(in the rows, 128 means zero)
Each named move below is a turn or a mirror, shown by a few rows before and after it. Which moves, in which order, take the first row of each later pair to the second? The first pair is answered.
move H:
[124, 130, 108, 113, 150, 143, 131, 137, 135, 136, 118, 138] |-> [132, 110, 121, 146, 141, 120, 114, 119, 115, 114, 119, 125]
[122, 139, 146, 136,  82, 114, 153, 111, 129, 129, 129, 114] |-> [117, 149, 141, 119,  89, 125, 161, 121, 138, 140, 129, 120]
[141, 136, 151, 119, 117, 118, 134, 133, 137, 128, 132, 129] |-> [142, 134, 151, 120, 118, 116, 135, 132, 137, 128, 133, 128]
move D:
[142, 101, 152, 140, 123, 130, 114, 101, 122, 114, 155, 110] |-> [109, 150, 156, 132,  95, 110, 133, 119, 128, 134, 126, 100]
[118, 147, 132, 122, 111, 122, 137, 133, 131, 135, 121, 124] |-> [142, 116, 125, 116, 129, 141, 131, 122, 133, 127, 145, 132]
[127, 117, 132, 121, 119, 109, 124, 107, 129, 111, 155, 127] |-> [114, 135, 134, 121, 108,  98, 130, 113, 129, 116, 143, 122]
[115, 148, 114, 119, 129, 136, 153, 142, 127, 136,  97, 128] |-> [145, 105, 108, 121, 153, 154, 138, 127, 124, 122, 127, 136]
move E:
[136, 127, 114, 132, 142, 132, 122, 138, 128, 137, 124, 129] |-> [140, 123, 121, 120, 128, 133, 134, 131, 134, 139, 141, 130]
[127, 136, 130, 118, 124, 137, 134, 130, 131, 132, 132, 137] |-> [123, 138, 136, 127, 115, 124, 134, 129, 127, 130, 126, 132]
[125, 125, 157, 150, 135, 114, 123, 131, 128, 119, 128, 126] |-> [128, 121, 145, 144, 155, 130, 119, 136, 130, 121, 127, 133]
[145, 105, 138, 134, 115, 124, 128, 112, 125, 113, 151, 129] |-> [134, 112, 138, 152, 119, 112, 118, 117, 115, 110, 132, 123]
move R:
[122, 115, 113, 103, 153, 152, 121, 125, 129, 122, 120, 137] |-> [118, 117, 130, 139, 131, 116, 111, 112, 108, 107, 106, 118]
[131, 119, 118, 136, 150, 144, 122, 134, 129, 122, 116, 142] |-> [119, 130, 135, 152, 118, 114, 128, 124, 121, 119, 109, 125]
[123, 126, 138, 112, 152, 141, 116, 144, 144, 119, 110, 157] |-> [119, 125, 152, 139, 137, 112, 108, 133, 128, 108,  97, 141]
[147, 105, 128, 120, 132, 135, 124, 120, 129, 123, 145, 136] |-> [144, 107, 136, 135, 119, 118, 121, 117, 120, 117, 139, 126]
Pairs:
(two moves a pair)
[157,  86, 134, 145, 138, 127, 111,  99, 122, 106, 155, 120] |-> [115, 154, 115,  90, 137, 152, 149, 144, 155, 153, 128, 138]  D, R
[143, 102, 133, 124, 132, 136, 126, 117, 125, 118, 154, 130] |-> [116, 137, 142, 122, 101, 111, 142, 124, 127, 132, 133, 117]  E, D
[123, 133, 125, 147, 135, 131, 112, 126, 113, 130, 104, 119] |-> [126, 135, 120, 111, 134, 156, 133, 129, 135, 146, 126, 132]  H, E
[145, 122, 125, 112, 135, 143, 138, 131, 126, 139, 136, 142] |-> [126, 148, 129, 119, 120, 125, 143, 139, 122, 146, 114, 135]  D, D
[128, 126, 130, 121, 144, 145, 121, 135, 128, 128, 121, 129] |-> [137, 116, 135, 127, 137, 137, 117, 127, 123, 119, 129, 125]  E, R
[121, 143, 122, 118, 130, 148, 133, 139, 140, 134, 125, 124] |-> [135, 124, 123, 120, 136, 153, 126, 132, 138, 127, 140, 126]  R, E
[131, 149, 111, 126, 139, 157, 133, 135, 126, 153, 114, 157] |-> [126, 150, 111, 147, 143, 144, 120, 136, 114, 146, 101, 149]  R, H
[144, 108, 127, 119, 130, 141, 139, 129, 134, 132, 155, 133] |-> [136, 119, 120, 114, 139, 148, 139, 141, 139, 138, 143, 136]  R, H
[115, 142, 117, 118, 144, 140, 130, 142, 136, 131, 121, 138] |-> [137, 108, 130, 138, 139, 130, 118, 119, 124, 111, 142, 132]  E, D
[131, 124, 137, 135, 107, 109, 126, 121, 119, 120, 142, 121] |-> [120, 137, 137, 130, 104, 107, 134, 125, 123, 127, 132, 121]  R, E
[133, 124, 136, 134, 137, 126, 124, 121, 124, 117, 121, 120] |-> [128, 134, 137, 113, 128, 131, 138, 126, 136, 127, 128, 124]  H, E
[143, 104, 116, 137, 145, 136, 121, 123, 122, 111, 147, 130] |-> [128, 132, 115, 104, 131, 147, 145, 137, 143, 135, 146, 137]  D, D
[143, 100, 123, 142, 145, 126, 109, 112, 115, 115, 134, 127] |-> [121, 140, 132, 101, 109, 125, 153, 124, 139, 145, 137, 128]  R, H
[130, 118, 151, 136, 106, 104, 138, 111, 151, 123, 128, 118] |-> [148,  96, 141, 132, 132, 125, 127, 109, 152, 117, 140, 129]  H, D
[145, 106, 116, 135, 152, 145, 106, 120, 111, 125, 124, 138] |-> [119, 135, 118, 146, 140, 126, 107, 135, 106, 131,  94, 130]  H, D
[135, 133, 129, 106, 115, 131, 136, 124, 138, 126, 144, 133] |-> [122, 144, 127, 139, 122, 114, 116, 131, 121, 118, 111, 124]  R, D
[138, 111, 123, 133, 151, 139, 118, 135, 125, 122, 133, 135] |-> [130, 121, 126, 146, 146, 125, 113, 138, 119, 120, 118, 129]  R, E
[117, 152, 125, 133, 135, 116, 135, 132, 116, 130, 120, 141] |-> [125, 142, 126, 113, 132, 128, 147, 127, 126, 132, 141, 147]  E, E
[115, 141, 130, 114, 103, 111, 134, 129, 127, 143, 135, 126] |-> [117, 140, 108, 116, 143, 131, 117, 144, 126, 144, 120, 138]  E, E
[126, 130, 103, 136, 154, 147, 117, 156, 127, 136, 137, 140] |-> [116, 150, 116, 113, 123, 139, 144, 157, 141, 150, 144, 135]  R, D
[135, 131, 126, 119, 120, 150, 136, 125, 147, 131, 140, 127] |-> [137, 130, 122, 121, 129, 153, 133, 127, 145, 133, 136, 129]  E, R
[132, 132, 134, 132, 127, 109, 124, 116, 106, 127, 121, 119] |-> [126, 143, 134, 125, 120, 109, 130, 118, 110, 132, 119, 118]  E, R
[150, 113, 119, 139, 136, 122, 113, 121, 120, 119, 166, 129] |-> [117, 155, 129, 136, 102,  98, 134, 131, 122, 135, 142, 118]  E, D
[137, 119, 127, 105, 117, 147, 142, 125, 137, 138, 156, 137] |-> [132, 115, 143, 145,  99, 112, 128, 113, 117, 121, 139, 116]  R, R
[123, 133, 119, 127, 150, 135, 118, 148, 127, 135, 109, 133] |-> [132, 119, 124, 143, 147, 127, 106, 139, 117, 122, 114, 128]  D, H
[131, 135, 136, 147, 115, 118, 127, 120, 115, 122, 125, 118] |-> [121, 150, 121, 128, 134, 138, 132, 140, 126, 138, 116, 130]  E, D
[130, 129, 139, 140, 110, 122, 133, 125, 132, 122, 128, 118] |-> [143, 115, 132, 136, 127, 139, 128, 123, 135, 118, 139, 127]  H, D
[129, 112, 126, 106, 126, 133, 138, 124, 132, 124, 145, 135] |-> [126, 117, 124, 103, 127, 135, 140, 129, 134, 125, 141, 135]  E, R
[134, 118, 127, 117, 126, 119, 104, 132, 125, 115, 117, 112] |-> [132, 122, 131, 114, 115, 113, 111, 127, 128, 116, 121, 110]  E, R
[134, 105, 139, 153, 113, 105, 119, 110, 107, 112, 135, 116] |-> [146,  92, 118, 131, 153, 143, 113, 119, 120, 118, 148, 138]  E, E
[128, 117, 136, 128, 122, 125, 126, 117, 123, 122, 135, 127] |-> [115, 136, 132, 119, 123, 126, 134, 127, 128, 134, 123, 128]  E, D
[131, 147, 123, 124, 110, 137, 127, 115, 145, 133, 122, 111] |-> [132, 143, 114, 139, 125, 134, 113, 119, 136, 126, 110, 111]  H, E
[150, 116, 123, 152, 143, 134, 110, 137, 120, 107, 115, 134] |-> [131, 141, 121, 150, 134, 126, 117, 147, 120, 115,  96, 131]  R, E
[126, 139, 111, 131, 125,  96, 127, 141, 105, 112, 116, 119] |-> [146, 111, 108, 127, 142, 113, 119, 133, 109, 104, 138, 127]  D, D
[132, 128, 141, 139, 121, 120, 143, 132, 109, 130, 139, 121] |-> [138, 119, 137, 144, 129, 126, 134, 131, 108, 126, 140, 123]  R, D
[115, 143, 129, 138, 121, 110, 135, 136, 122, 129, 105, 118] |-> [129, 122, 135, 150, 121, 105, 125, 122, 115, 117, 117, 113]  R, H
[106, 156, 113, 127, 122, 120, 133, 124, 149, 137, 105, 139] |-> [135, 120, 128, 121, 106, 121, 139,  98, 150, 125, 148, 137]  D, E
[116, 150, 120, 125, 147, 123, 119, 135, 126, 132, 100, 143] |-> [128, 131, 119, 137, 155, 125, 107, 127, 119, 122, 106, 143]  D, D
[133, 103, 134, 142, 140, 129, 107, 124, 119, 105, 138, 129] |-> [129, 115, 125, 108, 145, 152, 127, 135, 140, 123, 147, 142]  E, H
[122, 144, 122, 102, 122, 137, 146, 140, 138, 147, 131, 136] |-> [109, 153, 122, 127, 122, 118, 133, 144, 124, 142, 106, 126]  E, E
[137, 124, 114, 125, 154, 147, 121, 129, 132, 128, 128, 134] |-> [114, 151, 130, 129, 118, 118, 137, 129, 131, 133, 113, 120]  D, R
[132, 132, 137, 119, 121, 126, 137, 128, 128, 132, 131, 128] |-> [142, 120, 131, 128, 136, 131, 124, 126, 122, 125, 129, 130]  R, H
[126, 130, 121, 138, 142, 135, 118, 134, 121, 126, 115, 133] |-> [134, 120, 130, 144, 132, 127, 118, 121, 116, 119, 125, 127]  E, R
[123, 135, 134, 133, 110, 130, 116, 129, 124, 128, 139, 126] |-> [128, 128, 127, 133, 125, 139, 108, 132, 123, 125, 138, 128]  R, R
[127, 118, 125, 119, 138, 150, 100, 124, 140, 117, 145, 111] |-> [109, 144, 136, 112, 109, 133, 117, 126, 145, 128, 136, 103]  R, D
[145, 101, 129, 136, 141, 126, 119, 120, 122, 113, 144, 131] |-> [138, 116, 134, 106, 122, 131, 144, 123, 136, 130, 155, 135]  R, R
[ 95, 164, 119, 120, 126, 131, 127, 161, 132, 149,  92, 134] |-> [144, 108, 144,  97,  94, 139, 143, 115, 139, 133, 172, 133]  D, E
[130, 123, 124, 117, 118, 134, 141, 120, 138, 123, 145, 131] |-> [129, 118, 120, 146, 135, 124, 119, 126, 123, 113, 125, 125]  D, E
[129, 126, 128, 130, 149, 152, 123, 134, 133, 128, 122, 128] |-> [114, 144, 141, 139, 122, 126, 131, 131, 129, 130, 113, 116]  D, R
[123, 132, 125, 138, 130, 123, 123, 133, 120, 131, 117, 125] |-> [125, 133, 127, 118, 118, 130, 139, 130, 131, 137, 130, 128]  D, E
[122, 136, 147, 121, 116, 142, 146, 127, 136, 144, 118, 122] |-> [137, 111, 141, 143, 143, 146, 120, 122, 123, 128, 117, 123]  R, H
[139, 105, 140, 140, 131, 124, 130, 119, 124, 120, 130, 130] |-> [127, 127, 145, 121, 112, 123, 149, 125, 135, 133, 131, 130]  H, E
[121, 132, 139, 109, 104, 120, 154, 128, 130, 127, 140, 118] |-> [124, 121, 126, 149, 142, 114, 118, 132, 109, 112, 112, 115]  R, D
[136, 114, 125, 144, 142, 124, 120, 120, 120, 112, 128, 118] |-> [121, 140, 135, 115, 114, 122, 150, 125, 136, 131, 133, 118]  R, H
[120, 125, 118, 146, 123, 120, 125, 127, 134, 128, 110, 118] |-> [121, 124, 111, 140, 135, 133, 123, 133, 135, 130, 112, 125]  E, D
[137, 116, 124, 127, 137, 137, 120, 128, 134, 133, 132, 132] |-> [130, 127, 134, 120, 115, 124, 133, 125, 136, 138, 134, 127]  R, R
[110, 154, 119, 111, 126, 126, 140, 142, 137, 141, 120, 130] |-> [127, 124, 115, 147, 151, 120, 106, 132, 116, 119, 115, 126]  R, H
[120, 133, 130, 124, 140, 131, 116, 138, 137, 135, 108, 127] |-> [124, 126, 130, 131, 143, 130, 109, 135, 133, 128, 109, 126]  D, D
[142, 126, 134, 142, 116, 119, 111, 114, 105, 107, 146, 136] |-> [129, 150, 141, 128,  95, 113, 130, 119, 115, 121, 145, 134]  E, R
[132, 135, 106, 104, 149, 164, 134, 122, 146, 124, 140, 152] |-> [130, 132, 142, 131,  92, 113, 141,  93, 128, 108, 149, 124]  H, R
[120, 148, 129, 143, 114, 111, 128, 129, 127, 117, 122, 117] |-> [131, 131, 133, 146, 115, 113, 124, 118, 124, 109, 135, 117]  R, H
[138, 129, 124,  99, 116, 146, 135, 120, 132, 130, 146, 135] |-> [135, 127, 138, 134, 103, 116, 122, 109, 113, 115, 133, 118]  R, R
[135, 122, 112, 135, 143, 142, 120, 138, 122, 130, 130, 132] |-> [128, 134, 110, 123, 137, 142, 130, 145, 128, 140, 128, 134]  D, D
[132, 134, 133, 115,  99, 119, 146, 126, 129, 142, 140, 119] |-> [143, 110, 126, 151, 130, 117, 112, 125, 108, 123, 128, 118]  R, R
